The rows of M fall into a few groups, which share some directions, and each row is roughly a mix of its group's hidden directions.
M (82 x 10):
1.829, 0.123, -2.336, -0.447, 3.624, -1.698, 4.300, 3.417, -0.441, -1.511
0.064, -0.998, 0.738, -2.009, 5.681, -1.597, -2.641, -3.068, 0.045, 0.938
-2.109, 3.643, 3.177, -3.798, -0.302, 1.088, 2.279, -0.836, 1.978, 2.087
-0.487, -0.290, 2.654, 0.737, -2.937, 1.688, -4.985, -3.444, -0.789, 0.980
-0.817, -0.342, 2.904, -0.986, 0.132, 0.099, -4.917, -4.433, 1.873, 0.350
0.456, -3.174, 1.228, 0.800, 4.423, -0.184, 4.880, -0.897, 0.122, -1.007
-0.655, -0.856, 1.711, 3.796, -4.937, -0.025, -3.132, -1.957, 0.869, 0.638
-4.845, 0.260, -1.481, 0.977, -0.190, 2.827, 0.365, 4.371, -1.024, -1.631
2.549, 2.349, 0.399, 1.751, 1.116, -2.012, 4.716, 3.332, -0.314, -1.922
2.718, -0.560, -1.668, -4.287, 0.636, -1.520, 2.542, -2.921, 3.315, -0.343
0.635, 1.236, -0.767, 0.358, -3.888, -1.078, -5.781, -2.171, 0.670, 0.401
-0.990, 0.083, 1.145, -0.752, -2.093, -1.812, -0.352, -3.929, 3.558, 4.350
-1.614, -2.520, -0.884, 2.312, -0.944, 1.119, -2.939, 2.035, -3.286, -4.107
-3.344, 1.798, 0.205, 2.499, -1.410, 2.127, 1.307, 4.615, -1.079, -2.507
-0.855, -0.573, 2.178, -0.164, -1.850, 0.074, -4.042, -4.329, 0.636, 3.596
2.903, -2.730, 0.640, 0.628, -1.127, -0.402, -4.630, -4.121, -0.913, 0.554
-0.407, 0.073, 1.932, 3.828, -0.579, -1.725, -3.412, -3.356, 2.081, 2.927
3.251, 1.581, 0.209, 1.839, 2.066, -3.340, 4.438, 2.445, -0.186, -0.208
1.233, 0.430, -0.237, -4.708, 1.767, -0.465, 0.801, -4.148, -0.339, 3.528
-1.537, -4.786, 0.287, -2.970, 1.755, -0.271, 2.273, -3.317, -1.980, -0.504
0.426, -1.741, 0.688, 0.062, -1.434, -1.179, 0.889, -5.304, 1.160, 4.502
3.262, -0.001, -1.600, -3.104, -0.761, -0.994, 3.433, -1.641, 3.266, -2.852
-0.255, 4.305, 0.720, -3.214, -0.562, 0.290, 3.261, 0.821, 1.935, 3.573
-3.251, -2.198, 2.605, 0.142, 1.246, 2.382, -4.016, -0.205, -1.570, -3.099
-0.950, -3.301, 2.104, -1.204, 4.135, -0.938, -3.878, -2.006, -0.273, -1.700
-1.605, 1.263, 2.399, -1.447, -0.766, -0.070, 6.533, -0.916, 0.506, -1.135
-0.409, 1.183, 3.146, -2.273, -3.020, 0.606, -4.260, -3.273, -0.085, 1.638
4.105, -0.067, 0.515, -4.075, 2.839, -1.221, -0.148, -3.680, -0.072, 0.908
3.924, -1.183, -0.038, -1.593, -2.177, -1.704, -0.144, -4.702, 2.904, -0.358
-0.278, 3.347, 0.366, 4.587, -3.729, 0.391, -1.590, 2.673, 1.219, -0.089
-2.449, 3.599, 1.474, -1.696, -5.404, 0.071, 1.557, -0.478, -0.094, -1.345
-3.583, 0.333, 0.268, 1.609, -0.781, 3.672, -2.237, 3.165, -2.850, -2.197
1.258, 4.302, -2.154, -2.000, -1.501, -0.066, -0.083, 2.654, 1.097, 4.292
-0.249, 0.115, -2.804, 2.738, 2.253, -0.177, 3.298, 4.412, -0.353, -2.579
-0.554, -1.792, 1.440, 0.545, -1.499, 0.663, -5.276, -3.744, -0.678, 2.604
-1.589, -1.254, -1.795, 0.989, 2.002, 0.495, 2.793, 3.973, -1.881, -4.243
0.733, -0.401, 2.319, 0.290, 0.735, -1.408, -4.255, -4.214, 1.975, 3.037
-1.994, -4.315, 0.394, -0.442, -0.877, 1.222, 1.522, 2.021, -2.042, -4.679
1.120, -4.224, -0.246, -1.589, 5.657, -1.211, -0.375, -0.984, 0.635, -1.009
-2.533, -0.704, 0.221, 4.816, -1.248, 1.318, -2.223, 3.382, -2.695, -0.765
0.645, -1.294, -2.552, 0.328, -2.392, 1.057, 5.724, 2.816, -0.464, -1.105
3.480, 0.443, -1.235, -2.001, 1.301, -3.084, 4.534, -0.760, 2.732, -0.171
-0.468, 0.430, 2.466, -2.591, 4.987, 1.414, 2.237, -0.117, 1.945, 2.966
3.203, 0.969, -1.605, -4.820, 1.139, 0.123, 2.338, -1.743, 0.640, 3.232
-0.713, -3.301, -0.434, 1.828, 3.082, 1.004, 3.249, 2.669, -2.512, -2.870
4.117, -2.805, -2.760, -1.304, -0.739, -2.170, 1.241, -2.493, 2.691, -1.811
-0.740, -1.274, -3.225, 2.318, 1.190, -2.557, 3.952, 3.778, 1.348, 0.265
0.927, -0.337, 0.671, 0.266, -1.355, -1.183, -5.653, -4.207, 1.696, 0.641
-2.881, -0.762, 1.440, 1.953, -4.270, 1.202, -3.716, -2.269, 1.079, 1.761
1.505, 0.853, -2.030, 1.789, -5.736, -2.778, 0.886, -1.778, -0.223, -1.656
-0.426, -0.088, -1.755, 0.860, -0.173, 0.451, 5.299, 4.133, -2.331, -1.685
1.763, -0.192, -2.429, 2.290, -4.008, -2.711, 3.819, -0.590, -0.808, -2.092
1.023, 1.453, 2.353, 1.121, -1.819, -0.720, -4.402, -2.976, 2.287, 3.229
1.947, 1.615, 1.816, -0.888, 4.235, -2.819, 1.255, -0.707, -1.087, 4.249
-1.119, 4.145, 0.853, -3.197, -0.445, 0.959, 3.834, 2.012, 1.042, 2.709
0.774, -3.107, -0.752, 0.532, 6.419, -1.755, -0.515, -0.112, 0.990, -1.014
-1.124, 5.111, 0.251, -3.035, -3.236, 0.689, -0.257, 1.351, 1.017, 2.672
3.109, -1.135, -3.495, 2.662, -1.409, -2.699, 4.135, 0.465, -0.596, -0.694
-1.432, -3.582, -0.791, -2.019, 4.278, -0.055, 1.657, 0.754, -2.140, -3.449
0.722, -1.241, -3.129, 0.457, -0.113, 0.544, 5.745, 3.190, -0.453, -1.382
3.480, 0.926, -0.349, -0.911, -0.176, -3.373, 4.499, -1.095, 3.301, -0.078
3.813, 0.751, -1.186, -5.379, 3.064, 0.276, 0.161, -0.002, 1.004, 1.315
-2.024, -3.389, 2.139, -1.111, 0.644, -1.033, -1.177, -5.510, -0.932, 1.477
1.483, 2.817, -1.093, -1.185, -3.973, 0.474, 2.958, -1.643, 0.487, 4.152
-1.756, -0.021, -0.893, 3.209, -4.307, 1.082, 3.196, 2.931, -1.054, -1.966
2.842, 1.098, -1.853, -5.513, 2.528, 1.084, 1.600, 1.975, -0.404, -0.610
6.147, -0.431, -0.351, 0.748, 0.997, -2.867, 2.144, -0.396, -0.250, -2.233
-3.602, 1.582, 0.722, 0.562, -0.912, 1.329, -1.049, 3.027, -3.107, -4.341
-2.322, -0.147, 0.497, 1.253, -4.876, -0.066, -0.554, -0.468, -2.145, -4.641
-2.026, 0.158, -0.812, 1.440, 0.281, 3.056, -0.624, 4.222, -3.007, -3.760
0.059, -3.483, -2.004, 4.565, 1.751, -1.470, 3.558, 1.000, 1.276, -0.406
1.645, -2.799, -3.439, 2.575, 2.680, 0.349, -0.792, 3.908, -2.290, -0.475
-0.885, -0.962, -1.733, -0.804, 1.730, 1.047, 2.614, 4.243, -2.013, -4.398
-1.219, 1.770, -0.333, -1.787, 2.265, 2.111, 3.572, 4.910, -0.930, 1.559
-1.147, 0.923, 3.221, 1.316, -3.167, -0.461, -2.630, -3.458, 1.242, 3.570
4.501, -0.800, -1.890, -2.626, 1.965, -2.543, 3.130, -1.363, 1.787, -1.064
-1.564, 1.770, -1.864, -1.870, 1.529, 1.239, 2.524, 3.695, -3.044, -3.458
1.060, -0.314, -1.457, -4.906, 0.245, -0.826, 2.075, -3.279, 3.775, 0.452
2.050, -1.369, -1.428, 0.328, 4.716, -0.079, 4.291, 2.163, 0.244, 2.011
0.982, -0.453, -1.925, 0.587, 1.152, 0.818, -6.662, 1.687, -0.428, 1.747
1.904, -3.522, -1.353, -3.804, 4.501, -0.373, 2.086, -0.624, 0.023, -0.448
1.029, -3.646, -0.301, 1.685, -0.170, 0.249, -5.417, -2.318, -2.181, 0.907
Here is one row of each group, with its name. Which group are the others in?
-1.345, 1.198, 1.316, -2.331, 3.578, 2.003, 4.389, 2.873, 0.150, 1.707 => F
1.170, -0.639, 2.197, -1.049, 2.694, -1.208, -5.009, -3.195, 1.730, 1.720 => E
3.895, -0.604, -1.035, -1.019, -0.105, -3.615, 3.180, -2.294, 3.359, 0.531 => Q

0.408, -6.392, 1.248, 1.028, 0.112, 0.175, -0.931, 0.958, 1.098, -3.317 => E
0.452, 1.961, -1.206, -3.936, 1.945, -0.610, 5.050, 0.878, 2.333, -0.900 => Q
-2.037, -2.866, 1.608, 1.378, -0.009, 1.053, -4.747, -1.447, -1.527, -3.572 => F
-2.457, -0.450, 3.155, -1.825, 2.956, 2.565, -4.674, -0.670, 0.495, 0.538 => F
-0.708, -0.184, -1.778, 2.191, 0.415, 1.432, 1.350, 4.927, -2.044, -4.083 => Q
3.112, 0.009, -4.607, 2.107, -1.712, -1.470, -3.339, 1.937, -0.714, 1.349 => F
